0: [ 81 181  74  79  95  76  52 250 112 131 184  80 106  96 189  93 180 130 179 216 138 159 104 115]
1: [123 132   7  75  56  43  85 195  35 175 192  49  39 170 182  62 237  86 196 195 136 127  92  29]
2: [136 140   0  68  45  27  81 237  41 189 196  67  43 152 172  33 236  57 219 197 136 131  54  53]
3: [128 125  25  62  18  40  93 193  60 201 187  87  41 139 177  37 222  64 214 170 120  73  40  57]
4: [148 139  26  50  70  15 103 206  67 192 168 107  61 169 185  27 230  43 244 155 153  67  58  74]
5: [163 138  41  62  55  49 116 194  70 179 161 135  57 144 146  50 188  35 198 129 106  82  62 104]
6: [ 80 193  27  84  69  37 100 243 107 150 111 147 105 114 183  88 162  61 209 173 118 120  49 155]
7: [180 145  93  97  85  65 158 159  71 190 111 124  96 152 137  59 154  68 188  84 101  98  75 163]
8: [167 120  71 157 102  73 148 114 112 203  79 100 113 170 123  74 192  99 177 109 122 111  89  75]
9: [202 107  94 125 133  95 181 119 100 172 101 144 110 153 116  76 172  99 167  82  88 128  88 156]
10: [145 168 130 113 119 108 144 170 117  91 103 190 171 147 151  95 128 114 167 127 100 176 102 215]
11: [202 110  91 142 132  92 188  81 106 149  90 115 108 150 126  60 139 115 156  71 101 134 101 158]
12: [207 101  99 179 130 115 195 106  95 176 104 163 151 146  98  76 142 111 155  96 102 135  96 155]
13: [242 137 104 168 118 104 177  93  95 160 131 193 156 171  67 103 115 131 125  87  96 129  83 154]
14: [248 136 135 161 129 125 179 115  76 138 123 183 137 167  75 106 114 124 130  89 108 153  98 125]
15: [141  34 157 151  98 106 153  61  91 182 119 130 117  72 142 133 168 116  97 107 188  97 138 124]
16: [165  58 164 154 140 108 115  75 103 207 116  99 145 104 103 110 147 121 109 128 156  91 128 125]
17: [ 32 109 184 153 116  93  64 123 128 152 105 142 169  81 164 146 120 133 107 142 174 121 153 161]
18: [143  59 142 154 120 120 126  67  91 197 127 122 134 103 131 116 136 121 118  99 165  84 142 118]
19: [ 56 112 159 145 118 106  76 142 156 155 115 128 197  83 167 127 115  97 131 138 158 121 141 179]
20: [152  91 162 175 135  95 110  93 142 200 101 103 138 122 108 124 159 143 113 102 129 104 120 114]
21: [150  76 145 115 121 115 104  82 141 179 148 131 149 107 111 117 161 114  99 124 168 107 126 122]
22: [ 85 144 176 116 141 113  61 136 163 137 104 153 182 137 175 145 116 108 130 124 138 129 140 161]

[ 86 175 109 129 131 110 128 153 152 126  95 101 190 133 150 123 154 138 142 192  77 135 118  87] 22 19
[189 128  79 176 128  93 192 103 131 158 106  26 139 169  68 122 210 146 117 207  65 166  72  21] 8 20
[114  85 123  81 164 175  92  80  84  79 244 117  13 136 113 199 142 191  82 162 122 153 228  89] 21 18
[125  69 140 110 186 166  94  83  82  21 229  85  32 140 110 191 156 178  71 180 123 146 198  76] 21 18
[ 79 194 140 105 167 150 112 174 139  70 179 100 114 126 122 186 126 201  91 181  68 159 175 102] 22 17
[209  51 158 104 164 153 163  68 111  96 162 154  91 106  39 142  95 175 111  72 119 197 122 180] 14 13
[143  64 172 158 178 196 189  74 127 132 118 138 119 110  83 116  73 167 136  69 178  98 141 115] 18 16
[145 218 114  59 109 164 110 173 190  56  93 116  90 183 124 148 104 130  78  96  78 162 140 191] 10 22
[ 63 199  71  52  58  83  26 255 181 171 105 158 109 132 205 136 135  55 177 156 150  92 101 149] 6 0
[ 90 188  81 113 110  55  95 198 110 161  82 139 165 124 199 105 137  85 184 143 130  77  90 138] 6 22
[138 183 128 103 161 150 108 178 175  52  78 150 168 126  96 124  78 136 125  90 117 159 136 226] 10 22
[193 157  92 142 115 128 215 107 166 188 108  98 115 195 121 138 177 123 135 161  93 115 108  53] 8 9
[ 76 186  80  96  68  83  58 213 166 153  97 122 117 134 201  92 175  78 192 150 141  87 103 143] 6 0
[228 138  89  85  73 128 158  73 197  97  72  77  86 235  43 105 147  94  65  57  53 167 143 105] 11 9
[162  67 151 109 157 164  70  91  93  70 217  96  32 141  94 213 156 184 105 168 124 142 201  67] 21 18
[ 61 108 152 168 187 130 159  87 171  42  64 135 195 124 125 139  93 172 134 140 101 179 118 123] 22 19
[ 96 145 129 172 143 126 167 138 106 112 125 168 183 118 136 133  94 147 108 150  70 171 115 158] 10 22
[ 85 218 143 105 155 146 116 138 170  85 133 172 142 127 124 164  71 151 147  98 149 121 154 169] 22 10
[164 112  95 158 114  86 155 108 124 170 104  92 122 160 132 110 173 105 133 102 112 107 104 116] 8 9
[174  54 173 119 163 191 178  60  95  56 142 159  89 117  51 140  71 172 121  81 171 156 150 127] 14 18
[ 74 105 179 128 157 183  77 135 161   0  87 159 146 145  52 189   6 165 107 105 128 219 129 136] 22 17
[ 25 149 126  93 128 172   0 217 125 133 214 121  68  83 185 140 107 134 159 206 161 122 216 106] 0 17
[100 210 110 138 131 126 105 147 186 127  65 102 209 143 127 149 151 118 129 158  80 136 104 115] 22 19
[152 128  74  77  45  76 130 181 116 197 136 129  65 158 145  78 192  40 184  97 146  81  89  97] 5 7
[131  42 114  99 165 160  96  83  97  32 220  84  27 146  80 177 157 175  89 160  82 159 223  53] 21 18
[ 34 157  60  80  61  64  65 236  96 133 114 142 131 119 191  99 162  62 206 169 166  91  71 123] 6 0
[124 236  90 103 117 150 114 156  62 100 123 252 175 145  80 111  62 141 167 133 127 184 137 200] 10 14
[120 198 142 160 109 139  94 157 181 131  79 108 195 135 151 151 147  81 123 199  99 108 128 124] 22 19
[165 100 169 211 151 124 174  89 153 178  96 113 149 120 110 108 137 111 118  73 144 139 137 118] 20 16
[181  56 165 137 179 217 166  35 100  39 118 155 105 153  48 138  41 166 115  73 168 211 175  86] 14 18
[201 173  91 119 111 162 184 138 171 217  85  88 126 182  94 125 209 104  99 160  77 106 123  55] 8 9
[111 180 157  99 148 139 155 159 153  82  91 184 158 144 145  93  96 116 157 110 120 153 111 209] 10 22
[ 65 181  97  86  59  51  82 238  48 135 120 163 133 138 189  97 167  68 206 170 135 109  71 164] 6 0
[171  69 152  87 173 147 158 105 137  98 171 123  67 112  47 158 106 165 122  74 140 132 151 140] 21 18
[108 209 118 152 113 118 125 162 188 135  63 124 172 127 148 125 144  90 153 116 136 108 105 148] 22 19
[208 197  92 120 105 109 208 114 186 195 128 103 139 164  91 142 193 103 115 179  79 111 132  43] 8 9
[180 149  85 102  56  65 126 147  72 207 134 165 115 173 160  68 177  57 165  96 133  69  92 105] 7 5
[ 72 176  92 124 133  70 125 185 104 129  95 165 156 147 166  83 135  89 175 116  94 116  75 164] 10 6
[151 172 123  90 149 146 100 179  89  57 156 223 109 122  96  96  40 142 142 135 113 184 102 219] 10 14
[149 127 155 121 171 149 159 189 132  78 101 206 142 132 142  99  64 127 152 124 143 176 126 202] 10 22
